Each row is where one point has got to under a steady rotation. How many steps took it there?
The counts run from 0 to 370.
[116 138 112 186 129 115 128 139 140 143  85 130 119 127  90 141 110 141
 140 142 141 161 143 164 172 105 116  95 118 122 158 128 130 193 127 121
 155  80]  354
[148 107 157 155 134 146 141 160 159 104 112 159 136 102 140 141  94 164
 133 155 126 152 119 126 148 131 140 171  91 140 107 122  46 131 156 140
 155  87]  237
[138 107 136 141 163 113 135 123 100 100 101 161 128 107 122 130  75 174
 113 166 154 129 110 131 188 133 149 108  97 112 152 151  82 169 161 133
 122  82]  1
[ 95 125 133 159 137 121 133 124 109 147  88 165 156  89 122 113 125 149
 122 180 141 159 120 132 184  81 106 105 100 123 142 101 104 186 152 125
 167 154]  360
[158 126 153 152 145 119 101 128 148 131 120 206 136 113 118 131 126 177
 155 180 164 136 129 106 147 125 145 124 105 131 162 148  54 151 122 136
 136 128]  252
[125 139 133 210 158 128 157 141 125  80  90 145 117 131 136 169 130 141
 125 145 107 154 122 161 155 116  97 139 109 128 152 110 123 154 143 118
 190 102]  346
[144 109 118 151 185 127 140 158 108 138 105 117 110 111 144 137  87 136
 140 164 131 130 111 159 158  97 146 109 102 142 133  75 100 178 137 101
 173  83]  146
[152 114 123 157 138 108 111 130 146 173 111 120 109 132 150 112  88 137
 165 195 119 156 125 108 125 103 109 114 126 129 133 129  60 136 123 149
 171  69]  88
[140  95 165 155 168 133 179 147 147 130 128 133 109 174 140 149 114 125
 127 137 146 143 125 145 174 113 142 150  90 156 150 143  84 149  91 133
 173  83]  62
[106 125 168 122 154 140 170 122 154 136 148 163 104 165 156 108  92  98
 139 161 156 187 132  94 144 134 103 155 128 156 148 150 115 157 132 141
 166 111]  47
[107 137 118 138 193 113 134 149 130 125 119 161 103 109 158 131 118 165
 127 136 159 165 119 124 163  87  97 125 165 145 132 142  96 164 172 120
 174 151]  199
[103 115 125 169 124 137 129 131 162 175 132 123 115 124 151  91 113 115
 138 188 129 168 123 128 162 117 111 117 138 152  96 143 101 157  95 171
 179  87]  299
[151 135 118 184 138 116 121 112 128 114 123 176 115 123 121  99 136 130
 115 173 140 152 134 133 172 145  97  78 123 141 182 167 126 178  99 130
 142  98]  335
[148 125 138 149 145 116  97 120 147 153 130 205 129 114 129 117 128 166
 153 174 170 141 122  98 145 132 137 102 108 130 155 153  52 151 126 141
 135 138]  251
[131 155 110 193 115 137 123 120 132  91 103 156 138 102 128 110 100 160
 126 170 131 187 124 100 155 153 114 100 128 121 127 171 100 175 166 136
 117 123]  176
[157  93 160 167 162 112 141 149 146 156 114 123 108 125 131 177 127 131
 134 147 143 143 116 141 116 126 142 125  85 163 132 124  74 145 100 155
 194  98]  79
[139 113 123 169 161 114 137 119 111 120 106 154  69 134 140 125  84 115
 113 196 114 148 105 106 145 115  78 109 127  96 153 118  99 164 145 104
 161 118]  340
[116  93 146 153 142 113 156 128 126  90 127 155 134  82 183 108 134 177
  91 136 140 161 103 149 166 126  99 130 105 142 121 161  75 147 148 144
 157 107]  7
[139  99 128 139 186 128 153 146 104 144 111 109 101 107 174 122 100 121
 135 169 135 140 103 149 154  95 142 101  93 139 124  73  98 176 139 109
 174 101]  147
[113 120 121 167 126 129 149 133  91 107 100 131 163  89 161  82 139 148
 141 162 117 158 124 151 163 125 134 107  74 176 146 113 102 163 113 141
 172 100]  151
[118 132 119 178 155 132 135 141 138 144  96 132 126 155 108 178  78 142
 137 163 125 110 124 149 169 134 152 114 113 103 155 120  74 157 133 174
 186 135]  287
[127 101 174 146 136 128 123 126 157 128 134 186 157  81 161 107 152 165
 115 142 156 167 116 115 141 106 117 118 113 131 155 139  76 154 154 140
 173 133]  24
[176 107 143 160 153 132 143 135 115 105 142 150 141  76 158 118 129 117
 103 179 161 167 107 132 155 138 123  79 100 132 147 109  87 187 158 123
 135 138]  166
[144 138 167 123 163 135 141 136 159 146 146 157 114 148 151 125  96 134
 154 134 186 161 123 116 144 120 111 113 126 120 155 116  65 175 159 119
 162 175]  39
[ 99 145 138 152 193 131 145 138 112 109 110 185 138 115 150 149 127 182
 129 120 159 166 125 151 168 107 134 120 135 147 145 136 119 163 177 134
 157 152]  201
[167 125 138 151 137 118 111 127 154 159 146 140 109 139 134 106 101 105
 152 210 131 157 138 111 148 121  84 106 155 121 165 130  85 172 114 136
 150 127]  106
[ 89 163 131 147 140 133 137 120 136 133 122 180 140 151 122 115  99 138
 127 165 152 169 143  93 174 139 117 134 136 161 163 189 101 148 127 169
 156 135]  50
[165 127 148 168 139 120 120 151 176 139 132 155 110 130 112 168 100 143
 156 148 159 177 135 113 115 151 150 134 125 141 121 166  81 167 125 148
 133  67]  246
[ 97 113 144 156 138 137 161 105 129 157 116 166 117 158 154  97 106 135
 120 166 153 151 111 131 180 135 131 113  86 146 124 188  99 141 104 166
 135 103]  66
[165 109 144 167 138 137 146 132 114  95 139 150 153  77 148 111 140 127
 103 179 149 162 115 127 152 143 130  87  82 140 159 121  95 185 154 125
 135 137]  167
[128 139 171 135 147 146 146 135 151 120 134 194 159 145 131 109 134 153
 148 139 171 153 150 131 174 122 128 136  96 148 184 125  78 167 126 130
 167 145]  42
[156 127 132 159 151 135 112 110 144 139 146 116 116 124 163  75 128 106
 156 187 141 172 114 108 141 125 125  92 126 169 135 144  93 170  76 133
 158  86]  316
[127 139 113 173 153 137 130 129 142 158 116 152  91 149 131 107 120 126
 132 177 144 140 127 141 198 105 101  83 143 123 141 148 102 187  96 120
 141 154]  124
[118 116 127 157 131 108 142 139 139 157  82 141  88 145 117 141  64 151
 132 170 117 141 120 122 162 119 128 146 109 154 113 156  70 133 104 162
 165  78]  70
[143 156 115 191 122 125 120 140 137  79  92 137 128 108 100 144  87 169
 145 160 118 169 130  95 146 138 111 121 134 120 137 150  74 187 157 121
 128 118]  178
[117 131 163 171 160 129 140 105 131 114 125 190 136 145 188 108 155 160
 155 159 142 180 129 106 125 150 117 134 108 142 153 168  94 133 125 156
 160 136]  259
[104 145 115 205 126 123 138 125 134 140  96 138 133 123 112 122 143 135
 123 137 152 173 129 158 175 119 108  70 113 129 156 157 130 188 120 130
 158 122]  352
[100 106 139 164 143 109 164 137 157 135 112 127 109 163 134 146  97 127
 132 169 105 155 147 129 138 129 108 152 147 137 167 154 111 150 105 179
 200  78]  280
[166 131 158 183 163 151 126 131 131 113 119 136 156 116 137 138 121 119
 161 170 140 146 116 137 132 160 177 123  79 164 142 106 120 174 107 138
 161  90]  312
[110 144 148 176 148 120 129 106 130 103 118 188 143 150 162 114 141 168
 158 150 144 176 144 114 127 153 127 138 112 145 163 179  93 137 119 164
 163 124]  260
[ 99 112 167 162 136 123 164 116 123 130 114 190 150 162 147 125 126 138
 127 174 118 152 142 146 159 150 122 137  97 132 181 151 117 153 117 170
 171 123]  277
[137  96 166 154 171 134 183 140 155 138 139 131  92 169 162 134 107 120
 117 145 147 152 120 141 169 119 132 146 101 152 134 152  90 143  96 131
 166  75]  63
[123 142  90 172 165 125 107 142 104 150  89 137 129 100 110 138 109 157
 139 162 145 124 122 156 183 110 156  70 122 164 146 125 109 177 119 138
 162 119]  143
[125 123 126 154 155 118 136 132 125 174 119 163  83 119 164 149  84 135
 110 174 142 144  95 141 154 130 107 125 113 156  85 140  67 123 140 168
 171 129]  73
[114 114 131 156 155 119 144 133 131 172 105 141  93 117 121 127  93 113
 130 176 154 163 112 135 166  81  93  98 123 100 121 103 116 196 156 102
 155 108]  357
